rotation ticks, each row followed by its count of ticks
The counts run from 0 to 421.
[ -9   8   4 -11  -2  18  -4   8  29 -31  11  15  21  -2  11  -9  -4   5
  13 -15  10  15  15 -17  -6   4   2  -5  14  21 -13  27  12  -9  -3  27
  -7   2 -11   5  -1  -3]	301
[ -5   6   6  -1 -10  19  -8  -2   4  21   1  19 -17 -19  14  26  16 -17
  -3  -9  14  13  -4  -2  21   9  10  -5   7  20 -15  11 -14 -18  -3  22
  10  -4 -21   2 -21   0]	324
[ -7  -5  -3  -7  -1  29  -1  11   2  11 -19   5  19   7  -6   1  16   7
 -18   7   8  24  12   2   8 -20   9  -2   6  19 -12  -7  13 -14  -3   0
 -18  13 -24 -20   1  10]	95
[ 20  17   3   3  -5  12 -11   4  -8   8   4  -5  -6  11  14 -10   7  13
  -7  24  21  26  10  -5  16  -6  11 -23 -16  -1   2  18  -7  11   2  21
  -6  -2 -18 -27 -12   5]	125
[ -3   2 -18  -6 -13  10 -19   8   0   9   6  -2  24 -18   9   4  10  12
   3 -11  11   9  -5 -26   8  -1  15  -5  28  16 -11  11  15  15  -8  -3
  11  -4 -15  -4 -27  15]	37
[-10  31 -23  11  -2  13  -7   4  -3  17   6 -12   6  -3  20 -10   4  10
  -6   2  16   2  12  -4   1  -6   1  -1 -11   4 -24  19  19  -3  -5  17
   4  -5 -20 -11 -14  30]	219
[ -1  38  -4   7  18  10   8  -2   5  29  14   4  13   4   6  -7   3 -14
   6 -11   2  18  11  11  11 -18  13  -8  20 -12 -15  10   7 -10  -5  12
 -11  13 -14 -14  -5  17]	56
[-11  -6  -5 -19 -10  12   6   8  -9  13   6  18  21 -13  -2 -13  13  -4
  -4  -2   3   4   4 -20   7  11   1   4  14  16  16  13   2 -11 -17  18
  25   3  -7 -10 -28   6]	170
[  7  19   2  -8  -8   2 -27  -2   3 -12  22  20   3   1  23  -5  -4  -3
  17 -14   6  11  24   2  -7  -3 -11 -22  14  18   6  14  -4 -10 -23   1
  -2   0 -15   1 -12   8]	138
[ 18   4   8 -16  28  18  11  -3   0   8  14   0  20  -8  14   7   7   6
  27   6  13  33   3 -10   5  -5  14 -11  15   6  -4  -3  12  -3  -5  21
 -16 -12  -8  -1  -3  11]	387
[ -5  16 -28   0  -4  -3   4  -2  -4  22   5  10  -7  13  19 -18   7  23
  24  -7  18  -9  12   3  12  -6  -3   1  -1 -25  -4  14   0  -6   2  13
   3  21 -13  -3  -2  24]	212
[ 13   3  -3 -27  -9  21  -9   2   1  16  -3  25 -13  -2  -3   1  14  20
  23  -2  15  -3  18  -5   5   2  -2  -5  -3 -21  10  -6  -7 -16 -12   4
  -1  17 -22  -9  13 -22]	337
[  5  25 -19 -21  14  22   4  16   0   7  11  -6  -4  15  -6  -7  31   0
  18  -2   5  16  10 -19 -14   0  -8 -16  15   4 -16   2  11  -9  -8  -7
  -2  12  -6 -23   9   5]	235
[  2  13  -2 -11  18  10 -10   9   8  -4  -1  17  -7  -5  22  -3   8  -4
  37 -12  29   2  -5   6   6  -3  21  -8  20 -16 -12   0   6   6  12  18
 -13   8 -14  -2   3   5]	394
[ 24  10   0 -17  33  14  -2  -4  -3   3  23   0  24 -11   1  -1  13  12
  20   4   7  34  -8 -10   8  -3  15  -9  16   7   1   0   9   1  -6  13
  -2   5 -13  -2  -6  20]	388
[ -3  15 -16  -8  -1  18  -5 -19  -3   8  12  13  -3   3   5 -11  20  -5
  23 -12   5  25  -8  -5   7  21  -8  -3  19   8 -11 -12  -6  -3   6   4
  20  22 -21   5  -2  25]	239
[  6 -12 -19 -11   9   6   7  -2  14   9   0   5   5 -25  26   9   8   7
  15 -19  16  14  -2 -24  -2   2   8  -5  24  21 -13   7  14  -7 -12  13
   4  -7 -11   6 -17  18]	35
[  6   8 -24 -11  -7   6  18   3   9  33   3  -1   8   0  14  15   2  15
  21 -28   6  10  23 -14  12  -7   3   2  16   7  -5  16  14  -3 -15  -4
 -12  13   0   6 -10   0]	377
[  6   0   0  -4   5  20   8   2  38  -5   9   3  18 -14  14  16  -5   7
   2  21  19  14   0  -5  11   3  15 -20  -5  19   2  18   9  -1  -9  28
 -16  10 -12  -2  -9 -10]	121
[  5  10  -6 -11   6  24  -8   5   2   5 -20   8 -11   5  10 -23  14   1
  -8  11  18   5   6  25  14 -14  20 -13  -3  -5   4  -1  12   6   7  16
  -6  18 -24 -30   3  10]	259
[-11  13 -28   8   9   1   5  -2  28   9  18   7  17 -18  23  13  -4   7
  12  -5  15 -13  -6  -1  -4   2  -6  -4   4   5  -5  20  21 -17 -21   2
  -4  19 -15   6  -7  22]	216
[-12   4  -5  -1  -9  14 -10  -5   5  31  -6  16   5 -19   1  -8   9  18
 -20 -10  18  -9   6  -5   3 -10  -1  15  -9  -2 -10   4  20 -20 -12  30
   2  -5 -23 -20  -8  15]	352
[ -6   0  19   1 -18  17 -12  -9  -6   4   9  27  18  -4  13   5   0  11
  24  -7  16  14  11  -8  14  11  -6   2   2   5 -17  -3 -27 -18   7  24
   2  -2 -29   6  -6   2]	144
[ -6  -1 -22 -13  13   4   4  -1   5   7   7  20  14 -12   1  -8  28  -2
  16  25   7   0 -11  -7   0  14  -6 -17   6   2   4  -4 -16 -19  -1   8
   9  33 -23 -11 -14  14]	75
[-12  16   0 -20  21   7  -4   8   4  13  -1  -3  20 -21  17   1  10   7
  12 -12  -8 -15  13   9  12 -10  22  -1   5  10 -16  11   1  -4   5  22
  -6   9 -22 -13  -7   2]	64
[ 19  -8  -8 -10  -6  15  11 -21   3  28   7  26 -19   5  16  -2  10   1
  21  -2  22  21  -4   3  21   5  -7 -11   6 -12  14 -10  11   2 -20   1
   5  11  -4  15 -10  11]	184
[-14  18  -6  -2   7  34  -3  -2   3   4  -2   3  11  -7  11  12   0   5
   8  27  20   5   8  16  -4   9   9 -13 -27  15   0   2   8 -10  -4  18
   0  19 -22  14  -7  15]	411
[ -2   9  -7   6 -10  10   2  12  19  -3  15   1  14  -6   3   4   9  -9
   7   9  26  -3 -14 -13  22  14  -1 -13   6  -8   5  10   2   4 -12  20
   1   6 -19 -43  -1 -10]	312
[  5   0   4 -27  22  22  13 -10  18   2   8  10  16 -13   7   5  20   4
  13   3   2  10  -8   3  18   6  11   0  -7  20  -1  -4  10   2   6  32
  -9  18  -9  -6  -5  -8]	254
[  7  34  -2  -7  10   7 -13  -5  -4  20   6  18   2 -15   8  10   3   5
  13 -23  12   8   4  14  -4   6   6   8  -9  15  25  15   5  -7   7   9
   7  27 -12   2  -8  27]	60
[  1  -5 -27  -6  -4  13   0   8   6  15  -1   6 -10   4  21 -16  12  19
  14   1  40 -10  -6  -7  17  -3  -5   5 -13 -20  -1   5  25  11 -13  13
  -4   2  -6 -18   4  13]	23
[  5 -22 -25 -18  -5  11  -6  10   1  -2  -6  25  -3  -2  10  -5  11  16
  19   5  40   0 -10  -5   5   7   2  -9  10  -5  24   3  11  -6 -15  -2
   5  20  -4   5 -10  20]	365
[ -1  12 -12  -3  -2   4  14   5  25   0   5  13  15  17  18 -30  -1  -3
   5 -17  -4  16  25  -1   5 -18   6  -9  23   6  -7  24  10  -1   3  16
 -10  20  -3 -12 -10  -3]	111
[  4   1  -1 -18  12   3   0 -13  15  17  24  24   7 -17  -1  -9  17  11
   2 -16   1  -1   3   0  11   2 -13  14  -6  14   9  21  19 -23 -26  18
  -2  21  -5  12  -7  11]	349
[  3  17  15  -5  -5  20 -11  11 -12   2  18  21  12  12 -15  -5  16  11
   7   1  26  14 -10   6  16   9 -12   3 -15   0  20  10   4 -16 -16   5
  -3  22 -11  -5  10  22]	154
[-11 -20  -7 -21 -22  40   7  16   7   6 -15  17  -3  -3   8   9  10  -4
  24   8  26  -3   9  -3  10   5  11 -10   1   1   4   1   8   1 -11  15
  -5   8  -2  15 -18 -16]	175
[ -2  10 -16  -4 -11  34  -9  16  -7   9 -19  -6   5   8   2  14   1  18
   6  -5  22  17  26  -7  -3  -9  27 -16  19   2  -9   6   6   1   2  -1
  -3   4 -13   2  -5  10]	40
[-10   5 -20 -15   4  22  -8  24  -9  12 -12 -14  10  -7  -1  14  32  23
   5   7   8   4   1 -15  14  -1  18  -5   5  10 -19  12  -2  -7   3  -1
  -3  10 -22 -10   0  16]	228
[ 20   2   7 -10   9  -4   5  14   8  12   7  17 -15   1  27  10  10  -1
  22  14  32  23  -3   0  16   1   5 -17  -4  10  11  16 -15 -12   2  12
 -18   6  -3  -3 -10  -3]	128
[  9   1  -4   2   5  18   2  -3  22  -6   6  -1  28 -13   5  13 -12   3
 -11  27  15  17  -4  -6  17   0  15 -24   3  13  13  15   9   0 -16  19
  -5  11 -18 -13 -11  -3]	122
[ 18  16   4 -20  21   7 -13   3  -9  14  19   2  24 -10 -10   3  17  14
  13   4  11  24 -15 -12  12   0  20  -3  14   1   7   8   5   8   1   8
   1  11  -6  -8 -13  16]	389
[  1   1   3 -12   0  -1 -10  -2  11  25  14  27  19 -22  -8   3  11   9
  -6 -19   8 -11  -7  -7   4   0 -11  20  -6  13  10  18  20 -18 -18  15
  -1  18 -10   1 -16  11]	350
[-13   8 -20  -3   1  15   8  -9  23   3   6  20   3   6  23  -4   8 -19
  16  11   9   1  10   5 -16   4 -24  -9  -8  20 -13  -3  13 -13 -23  -3
  -4  18 -17   2  -8   6]	82
[ -1  20   8   9  -7  23   9  13  12   4   7  10 -18  17  10   7  10 -20
  12  11  32  20  -1  10  21   8   6 -15  -4   3   1  21  -2  -4  -4  20
  -9   6  -4   4  -6   6]	316
